Look-ups in named tables: a row name and a column name give one cell, copied from the table.

zunene
|  | gan | sil | fini | biri | debopo | rir | zezemok | farolu | lasud |
|---|---|---|---|---|---|---|---|---|---|
| mabek | -1999 | 20914 | -31729 | 41163 | -33269 | -22263 | -1294 | -29188 | -14071 |
| gatodef | 26213 | -38407 | -14864 | 31527 | 8618 | 49653 | -66 | -6181 | -27308 |
| deg | 10129 | -12804 | -73124 | 3969 | -8574 | -12274 | 22669 | -63999 | 22019 |
| pezi | -31310 | 24746 | -2769 | -34555 | -19946 | -54527 | -6993 | -9588 | 15774 |
| ruro | 27707 | -21954 | 16136 | 15611 | -8742 | 50236 | 16736 | 20839 | -12262 |
| mak | -17640 | -3877 | 54082 | -62868 | 459 | -3634 | -3557 | 45235 | 11370 |
| bizo | -5159 | 2714 | 676 | 2073 | -13374 | -6669 | -4595 | -121 | -8280 |
| nilane | -8298 | -1023 | -19445 | 19054 | -7560 | -12547 | -17475 | -18230 | -21004 |
| kovan | 14998 | 11813 | -838 | 27611 | -34664 | 10602 | 19128 | 1716 | -4396 |

What is the fini of ruro in zunene? 16136
What is the farolu of nilane in zunene? -18230
What is the rir of ruro in zunene? 50236
What is the sil of gatodef in zunene? -38407
What is the biri of mabek in zunene? 41163
What is the lasud of mak in zunene? 11370
What is the farolu of deg in zunene? -63999
What is the fini of gatodef in zunene? -14864
What is the sil of ruro in zunene? -21954
What is the farolu of mak in zunene? 45235
What is the debopo of pezi in zunene? -19946
What is the gan of gatodef in zunene? 26213
What is the gan of nilane in zunene? -8298
What is the fini of mak in zunene? 54082
What is the lasud of mabek in zunene? -14071
What is the biri of ruro in zunene? 15611
What is the zezemok of ruro in zunene? 16736
What is the sil of mabek in zunene? 20914
What is the rir of kovan in zunene? 10602
What is the gan of bizo in zunene? -5159

rop.tsv
	soneris	met	mozusi
debut	202	121	100
buz	82	191	109
lirelo	177	87	133
nis	153	78	150
nesan	30	142	164
tud	147	88	146
bivat	160	88	140
kiv	161	116	121

What is the met of kiv in rop?
116
What is the soneris of lirelo in rop?
177
What is the soneris of debut in rop?
202
What is the met of lirelo in rop?
87
What is the mozusi of debut in rop?
100
What is the mozusi of kiv in rop?
121
What is the mozusi of nesan in rop?
164
What is the mozusi of lirelo in rop?
133
What is the mozusi of tud in rop?
146
What is the soneris of nis in rop?
153
What is the met of nis in rop?
78
What is the met of buz in rop?
191
What is the soneris of kiv in rop?
161
What is the soneris of tud in rop?
147
What is the met of bivat in rop?
88
Which row has the largest met? buz

mulot.tsv
	mokasil	folid	met	fil	zer	gud
fiba	49051	72457	67731	67627	74949	69183
koluke	48458	73024	69237	69331	75208	70790
bubab	48974	72546	68320	68279	75164	69756
kuv	50494	82176	71837	69592	84410	72262
bekoz	31874	23321	58057	63868	20833	58266
suruku	72761	57510	28660	31683	59974	29522
vug	44551	70201	72302	74578	71544	74852
vobo	47289	73555	71309	71666	75613	73010
zekuri	36020	31025	57873	62797	28891	58489

gud of bubab is 69756
gud of vug is 74852
gud of kuv is 72262
met of suruku is 28660
fil of kuv is 69592
met of kuv is 71837
folid of bekoz is 23321
mokasil of suruku is 72761
gud of fiba is 69183
met of fiba is 67731
folid of suruku is 57510
mokasil of bubab is 48974
met of koluke is 69237
zer of vug is 71544

tes:
,gaf,difer,vive,dopotu,dofuz
mif,53,161,19,181,181
zon,77,118,67,149,149
perikin,98,91,88,154,154
toz,118,101,123,81,81
gopo,93,90,114,99,99
legifuz,139,82,157,49,49
sim,90,112,80,139,139
bul,101,119,130,35,35
zadub,107,120,138,22,22
kod,112,120,121,58,58
mis,100,108,44,223,223
regude,126,55,149,92,92

bul, dopotu: 35
gopo, dofuz: 99
toz, dopotu: 81
legifuz, difer: 82
regude, vive: 149
mif, dopotu: 181
bul, difer: 119
mis, vive: 44
sim, dofuz: 139
mis, gaf: 100
regude, dopotu: 92
bul, vive: 130
mif, gaf: 53
perikin, dopotu: 154
legifuz, dofuz: 49
gopo, dopotu: 99
perikin, vive: 88
perikin, dofuz: 154
kod, dopotu: 58
mis, difer: 108
Which row has the largest gaf? legifuz

mebub
cols = tezurav, bolekib, midot, noniv, nasad, fabus, kuz, nen
nivipak: [-3, 14, 15, 16, 30, -89, -3, 11]
mozik: [-64, 31, 33, 34, 51, -11, -69, 36]
fop: [-74, 15, 17, 16, 25, 11, -77, 19]
feforo: [-4, 18, 18, 19, 34, -89, -4, 14]
lipepo: [-74, 27, 28, 28, 39, 2, -79, 33]
zadupok: [-2, 8, 8, 8, 22, -84, -2, 5]

What is the fabus of feforo in mebub? -89
What is the kuz of feforo in mebub? -4
What is the fabus of mozik in mebub? -11
What is the kuz of lipepo in mebub? -79
What is the noniv of nivipak in mebub? 16
What is the nen of fop in mebub? 19
What is the bolekib of lipepo in mebub? 27
What is the noniv of fop in mebub? 16
What is the nasad of feforo in mebub? 34
What is the midot of mozik in mebub? 33
What is the midot of fop in mebub? 17
What is the bolekib of mozik in mebub? 31
What is the nen of lipepo in mebub? 33
What is the tezurav of mozik in mebub? -64
What is the kuz of fop in mebub? -77
What is the kuz of nivipak in mebub? -3
What is the nen of nivipak in mebub? 11
What is the midot of nivipak in mebub? 15
What is the kuz of mozik in mebub? -69

rivil:
	bara	gisa	mag	votuti	pivelut	bib	fud	lemet
kanogen	534	540	570	528	430	847	526	610
denozov	631	754	583	563	972	255	497	861
lidimam	623	665	790	685	565	490	680	592
zefol	906	535	488	811	572	628	700	488
lutoliz	748	547	484	731	780	613	799	389
seminu	656	726	292	743	877	651	430	789
feb	472	649	782	660	155	867	490	747
lim	572	576	705	578	461	743	682	515
pab	692	373	635	653	287	939	567	628
riporot	536	759	621	651	822	489	776	416
ferurug	580	462	851	602	234	707	615	698

kanogen, lemet: 610
lutoliz, mag: 484
lidimam, bib: 490
feb, votuti: 660
lim, lemet: 515
ferurug, bib: 707
lutoliz, bara: 748
zefol, pivelut: 572
feb, bara: 472
seminu, bara: 656
ferurug, bara: 580
lutoliz, pivelut: 780
lidimam, votuti: 685
lidimam, bara: 623
Which row has the largest bara? zefol

dolava
         dogevez  basulig  kofave    roz  dokida    bov   beka  mulubus
tugibig     1476    -7122    8359  -1583    4029  -3505   1676    -2453
lasogo      4870    -2181    4600   1247    5813  -1804   5639    -6068
rer        -5229    -5935   -2898   5971    4606  -3000  -7207     2036
vugap       3133     7735   -4729   6858    2827   3109   3484    -4730
mif         3446     7490   -3331   5298    1822   3076   4058    -4052

rer, dokida: 4606
tugibig, beka: 1676
lasogo, mulubus: -6068
vugap, dokida: 2827
lasogo, bov: -1804
lasogo, roz: 1247
vugap, beka: 3484
mif, mulubus: -4052
tugibig, roz: -1583

